One vector is turned by the same rotation once a tick. Each row is the vector after some number of ticks, and that number follows the row.
The counts run from 0 to 357.
[115 109 128 129 150 152 131 112 144 141 116 131 135 116 132 156 140 114
  82 104 118  80 160 189  99 159 101  93 154 102 101  92 150]
241
[115 144 154 110 179 159 144  92 118 127 134 157 117 107 120 101 148 138
 107 112 108 114 148 138 131 181 111  96 120 100  97 110 199]
225
[113 110 125  91 111 156 132 127  89 120  99 149 130  86 129 162 120 122
  60 127 103 110 193 108 157 158 117 137 110 112 148 108 160]
340
[ 95 109 106 128 142 131 106 126 103 154  88 151 164 111 121 139 169 120
  79 118 124  95 182 174 125 148 116  89 137 147 111 127 148]
176
[128 150 101 123 153 183 137 145 112  71 106 105 120 153  92 137  76 116
 119  88 158 137 150 113 135 179 128 124 137 104 120  99 154]
213
[ 74 116 135 145 157 140 114 116  87 135 103 126 139 128  83 137 158 116
  92 100 124  79 181 152 119 145  93 117 124  85 105 117 153]
308
[164 117 127 112 125 163 140 136 148 136 131 129 149 109  86 128  80  91
 108  99  87 113 149 107  98 197 103 108 108 147 158 125 163]
140
[107 137 121 119 120 168 115 148  93 138  89 120 146 181  64 143 129 128
 150 102 152  75 148 126  83 166 131 137 155 148 114 145 106]
38
[158 151 139  90 125 171 130 165 128 110 139 141 152 135 145 186 114  95
 109 170 167  89 124 104 103 167 128 146 171 131 120 112 143]
330
[128 131 133 105 142 176 141  93 141 119 127 135 148 101 112 144 145 117
 111 114  57 125 139 136 139 205 139  87 110 105 140 120 171]
76
[118 165 113 146 142 141 107 146 116 136 148 126 102 124  68 130 115 116
 112  95 171  94 144  83  84 163 120 122 174 116 115  99 177]
230
[ 86 101 141 115 139 157 168 121 157 145 121 108 135  99  89 136 119 119
 121  68 142  50 144 129 106 177 100 130 138 128 128 107 133]
305
[180 152 127 117  99 177 115 142 143 121 135 136 157 118  81 155 105 120
 123  96 124 126 124  92 101 202 136 127 110 149 151 112 132]
138
[129 125 129 104 142 173 163 114 140 123 107 151 159  96 129 149 111 102
  73 111  98 121 168 131 181 169 108  97  89 114 147 131 158]
208
[146 159 147 120 121 162 109 166 101 139 111  85 120 137 118 161 154  81
 125 141 122  80 152 124  68 160 134 129 130 139  80 115 159]
314
[153 133 117  84 121 187 113 133 147 134 103 196 179 136 108 168 126 145
 114 133 134 128 126 132 143 184 150 107 129 150 142 131 113]
269
[178 113 113 120 129 160 130 145 137 146 106 149 175 100  92 155 107 116
  91 105 130 114 157  98 129 178 113 146 105 177 160 143 130]
205
[150 130 161  96 163 161 138 171 132 137 121 166 156  91 136 169 121 117
 110 171 104 110 157 101 142 169  91 116 112 147 124 142 140]
58
[141 150 108 129 138 189 138 105 116  70 117 136 168 146 120 118 120 105
  96  89 166 145 150 155 150 175 126 105 117  97 139 109 152]
211
[170 174 117 126 149 180 115 123 108 114 101 149 133 121  95 122 138 150
 142 114  92 139 120 126 132 199 142  77 107 156 132 128 157]
285
[122  99 116 104 108 156 119 129 111 115 110 174 175 117 101 155 119 158
 122 111 137 102 136 130 128 192 123 141 149 148 181 106 105]
336
[130 167 114 109 121 152 134 150 113 110  94  88 147 120 149 164 134  91
 100 125 193  86 165 147 111 143 139 131 161 147  98 100 147]
180
[130 152 108 110 143 172 147 140  89 103  96 106 122 139  89 161 107 117
 126 122 117 126 167  83 158 177 149 177 124 116 122 141 146]
280
[162 181 111 153 182 173 119 143 113 113 123 114 125 127 123 190 136 117
 103 136 120 122 131 126 138 168 115  98 132  84 109 121 169]
150
[130 156 126 118 156 172 142 143 137  95 130 110 132 116  96 146 138 133
 173 110 142  91  79 104 110 202 119  97 140 148 153 124 161]
154
[135 153 151 104 123 159 119 162 107 141 118  93 116 130 116 162 148  85
 138 158  89  85 144 134  77 163 126  99 137 135  85 122 158]
315
[121 170 147  66  98 179 141 129 100 101 132 155 142 138 123 126  95 105
 101 132 172 132 165 104 129 170 152 139 149 132 110  92 160]
196
[137 161 111 158 163 154 102 145  78 107 106 132 145 135  69 141 153 148
 151 124  91 113 130 105 135 180  94  96 109 129 151 151 150]
218
[105 139 128 107 120 165 123 162 103 152  77 116 141 159  65 154 126 126
 143 113 132  75 159 110  92 162 131 145 148 159 107 143 103]
39
[129 132 137 136 131 165 130 134  95 110 144 147 141 132 101 165  79 133
  91 121 123 120 168 103 116 164  87 144 150  58 132  87 139]
66
[115 173 115 148 148 144 113 126 114 125 157 137 111 123  82 120 127 120
 114  88 181 110 136 102  92 165 130 125 165 106 111  89 169]
229
[ 95 156 130 103  97 128 111 155  72  98 126 169 154 125 117 117 123 106
 114 145 183 129 162 107 121 157 133 113 166 146 151 103 158]
261
[128 105 150  92 139 190 132 127 123  84 130 190 164 130 126 104 117 118
 113 114 173 128 139 138 133 179 105 110 111 122 142  90 153]
62
[147 153 119 117 119 171 105 149 104 113 124 132 152 118  70 178 149 109
 126 108 131 124 114  74 141 190 141 151 102 121 154 134 134]
71
[147 129 120 103 147 159 117 148 108 151 122 175 165 165 106 171 112 100
  96 185 112 122 163 121 124 160 117 137 143 119 138 164 147]
266
[129 166 129 107  96 157 120 117  73  98 110 143 163 119 137 164 147 105
  70 140 125 132 168 142 164 157 138 123 112  90 145 115 157]
342
[125 146  91 123 152 144 124 117 115 122 101 152 159  91  86 119 124 155
 134 105 110 135 136 109 153 198 135  91 134 184 166 137 145]
352
[104 103 131 111 142 133 123 133 118 117 126 134 173 119 110 100 143 109
 142 113 145 101 148 148  77 200 109 127 158 191 127 103 130]
320
[141 152 128 118 161 165 135 143 113 117 108 131 136  94  78 131 163 143
 162 108 126 107 113  84 149 197 127 118  98 166 139 143 147]
220
